rotation ticks, each row followed by its count of ticks
The counts run from 0 to 655.
[  1 -17  12   0 -27 -27   7  -3  10 -25  -6 -14  -7  41  34 -15  22  36
 -29  -6  35 -27 -16  17   3   8  25 -32  18  16 -27  13 -10  -1 -13 -13
  21  12   4   4  10  26  14] -> 562
[ 13 -26 -14  10 -18 -31  19 -29  25 -15   0 -13 -21  28  26 -15  43  36
  10 -15  20  11 -39 -12   2 -16   0 -16  23  18 -19  16  -2  -7 -13 -26
  13   9  -8  -7  -7  24  21] -> 264
[ -1 -48  16  28 -33 -11 -19 -20  16 -13  -1 -17  -1  27  24 -17  21  17
 -15  -9   4  -6 -46  18 -18 -23  31  -5  12  -7 -14  15   9   4 -19 -16
  20   3   6 -13   1  14  13] -> 16
[  6 -46  23  10 -31 -17  -9  -6   6 -22  -9 -28  -8  24  28 -26   1  23
 -17 -18  22  -8 -14  32   1  -5  43 -14  28   0 -26  17  -1   6 -14   5
  16   4   7  -4  10  15  25] -> 560
[  6 -51 -11  13 -25 -13  -7 -33  19 -15  -7 -32   3  14  29 -22  17  -5
  23 -20  18   4 -29  -4 -24 -24  14  -8  21  -1 -32  11  21   2   2 -26
  25  -5 -11  -1   3  14   8] -> 465
[ -8 -17   2   9 -17 -27  13 -19  28  -3   4 -10 -16  47  14 -13  28  59
  -5  -3  36  14 -42  -1  11 -17  15  -7  -1  26 -10  15   7  11 -22 -27
  20  20  -6  -2  -3  -6  14] -> 55
[  8 -22  -8  -4 -17 -24  21 -18   4 -20   2 -28 -37  24  22 -26  29  38
   0 -15  35  17  -3   7   3   2  20 -23  33  27 -17   3  -9 -18 -14   1
  20  -4 -10  17  -2  22  27] -> 113
[  1 -14   0  19 -27 -12  18 -21  31 -19  12 -20  -6  38   4  -7  44  41
 -12   3  17   1 -34  -7  -4 -14  16 -21   1  14  -4  15   2  10 -26 -37
  24  20  -4 -14 -10  -6   3] -> 25
[ -9 -27   6   0  -9 -18   9   7  26 -34 -15 -42   2  40  38 -12   9  23
   4 -18  47 -15  -5  -1 -15  -4  20 -16  -6  10 -31   6  26  19 -17  -6
  27  14  -3  19  13  -1  12] -> 312
[  7 -50  -5  15 -28  -8   8 -30  26  -6  -6 -33   5  13   3 -11  21  32
   7 -11   9  24 -23   2  -5 -38  17   2  -5  10 -10  16  29  16 -25 -38
  14  11   4  -5  -4 -25  -4] -> 243
[  0 -38 -11   2 -19 -19  -1 -30  24 -13  -4  -9   3  26  40 -23  24   5
  15  -7  31  -9 -34  -7 -18 -21   5 -15  22   4 -33  10  13 -13  -6 -24
  30  -2 -12   3   2  29  12] -> 468
[  7 -47  10  29 -16  -7  11 -16  30 -24  -5 -39 -25  29   4 -21  19  26
  20  -5  16  29  -7   4  -2 -25  26 -12  12  13 -11  13  -1   4 -40  -3
  23  -6   0  -5 -12 -10  17] -> 511
[  9 -45   1   1 -36  -7  21 -32   1 -29  -1 -40   6   4   7 -39  10   3
  -1  -1  30  11  24  24  -6  -7  31 -37  14   6 -24   6   9  -5  -4 -17
  24  -7  -1   8  -2   0  -3] -> 155
[ -5 -44  16   1 -43  -5   2 -31   8  -2  -2 -28  14   8   2 -37   4  23
 -17  -4  25  18   0  31 -14 -15  44 -17  -3   3 -13   7  25  11  -7 -33
  31   3   8   7  12 -17 -14] -> 398
[  3 -19  -7 -19 -32 -19  20 -28  12  -7  -1 -32  17  17  19 -17  22  24
 -17 -12  37  -3  -3  15 -13  -3  26 -30  -2  15 -20  -1  30  15   8 -39
  24  25  -7  17  14 -16  -8] -> 611
[ -8 -21  -7   3 -21 -16   0 -34  10  -5  -1 -16   7  25  35 -20  29  11
  -2 -16  41 -13 -29  -2 -41  -7  17 -26  14  -2 -16  -3  21  -4  14 -31
  34   0 -17  17  11  15  -1] -> 649
[ -6 -20  13   6 -24  -1  18 -18  15 -21  -3 -47   4  28  -2 -27  20  25
 -18  10  39   9  20  12 -24  -4  38 -36 -11  14 -10  -6  16   8 -20 -20
  32  -1   1  17  10 -19 -15] -> 153
[  0 -46   4  -3 -37  -3   7 -31  26  -4 -11 -21  22  12  12 -22  18  22
 -11   8  22   0 -23  10 -13 -25  22 -15 -21   1 -18  15  34  11 -23 -40
  22  14   4  -1   9 -18 -12] -> 217
[  9 -29 -19  10 -24 -12  25 -44  22 -18   6 -28  -4  23   0 -23  40  15
  20  -5  23  25 -23  -8  -9 -27   2 -23  13  12 -16   2   7  -3  -1 -42
  26  -1 -16  -3 -16   2  -6] -> 453
[ -3 -31  12  18 -15 -15 -12  -3   8  -5 -14 -42 -23  38  34 -22  11  32
  -5 -24  36  11 -15  13 -30  -7  41   1  17   8  -8  -1   9   7 -12   8
  31  -8   3  12  10   4  20] -> 107
[ -4 -14 -13   9 -14 -11  22 -37  30  -1   8 -24  -5  33   2 -17  42  31
   4   3  29  18 -23 -10 -22 -26   9 -21  -1  17  -5  -1  15   2 -18 -43
  33   6  -9   5  -5  -5 -15] -> 452
[ -7 -27   9 -14 -33  -7  14 -31  14  -4  -1 -15  27  20  11 -27  16  21
 -22   8  37  -5  -1  23 -10  -8  30 -30  -8   8 -22   7  24   4  -1 -41
  31  10   0  14  11 -10 -20] -> 399
[ -6 -34  -4   5 -17  -9   0 -24  28  -3 -12 -29  12  29  29 -12  21  13
   8  -6  34  -5 -32 -13 -34 -27  12  -5 -12  -3 -20   1  35  10 -15 -33
  38   4  -6  12  11  -2 -10] -> 463
[ 17 -28   5  16 -34 -15  24 -21  -3 -26   6 -43 -18  12  -1 -24  36  30
 -10 -10  19  12  13  16   0   0  33 -33  27  23  -7   8 -11  -3 -13 -12
  10   0  -5   4 -16   0  13] -> 359
[ -5 -48  14   4 -28  -9  -9 -14   4 -16 -17 -38 -13  16  28 -31   3  12
  -1 -16  35   2   7  29 -27  -6  42 -13  18   2 -24  -1  12  -2  -9   4
  25 -18   2  18  15  10  13] -> 133
[  3 -26   1  -2 -26  -8  29 -27  12 -31   6 -36   6  25   2 -34  25   8
  -3   5  40   1  25   7 -13  -1  24 -49   5  12 -25  -1  11  -1  -2 -28
  37  -2  -3  14  -4  -6 -11] -> 154
[  9 -31  -7 -20 -39 -21  27 -37  11 -19  11 -24   3  10   7 -29  16  24
 -11 -12  35  11   0  20  14  -7  23 -35  17  17 -24   6  14   5  13 -35
  19  18  -7   9   1  -4  -9] -> 608
[ -7  -6  -7  -6 -25 -17  15 -40  16   5  15 -11 -18  29  14 -29  32  38
 -20   1  34  12 -21   6  -6  -9  22 -28  14  23  -5  -4  -5 -11  -4 -38
  30   4 -14  10   2   5  -1] -> 630
[ 12 -38   7   3 -42  -7  15 -39   3   0   1 -29 -14   1   1 -26  26  40
 -23  -2  17  23   1  31  -1 -14  44 -15  15  18   0  11   3  -3 -22 -25
   9   0   9  -1  -6 -10   5] -> 390
[  3 -36   8  13 -18 -18  -2 -13   2  -7  -4 -32 -35  31  28 -34   9  31
   8 -17  32  18  -9  17 -11  -9  34  -9  36  14 -17   3  -8  -6  -6  11
  22 -12  -2  12   6  21  29] -> 110
[ 13 -27   2  -6 -39 -24  31 -22   8 -24  11 -31  -7  21   2 -24  24  36
 -17  -9  28  12   8  20  28   2  25 -37  20  20 -22  18  -4   2  -3 -26
   9  19   0  -2  -9   2   7] -> 574
[  8 -43  15  16 -30 -16  -6  -8  -2 -28  -7 -44 -12  19  32 -21  20  14
 -14 -25  20 -10  -3  20 -19   6  40 -22  30  11 -20  11   2   0  -8   4
  17  -7   2   7   5  15  27] -> 348
[  6 -48  16  24 -31 -10  13  -6  15 -33  -2 -50  -9  23  -9 -22   7  29
   0  -2  18  23   9  15  10 -12  31 -15  10  10 -16  17   8  14 -32  -9
  18   6  13  -4  -9 -16  10] -> 545
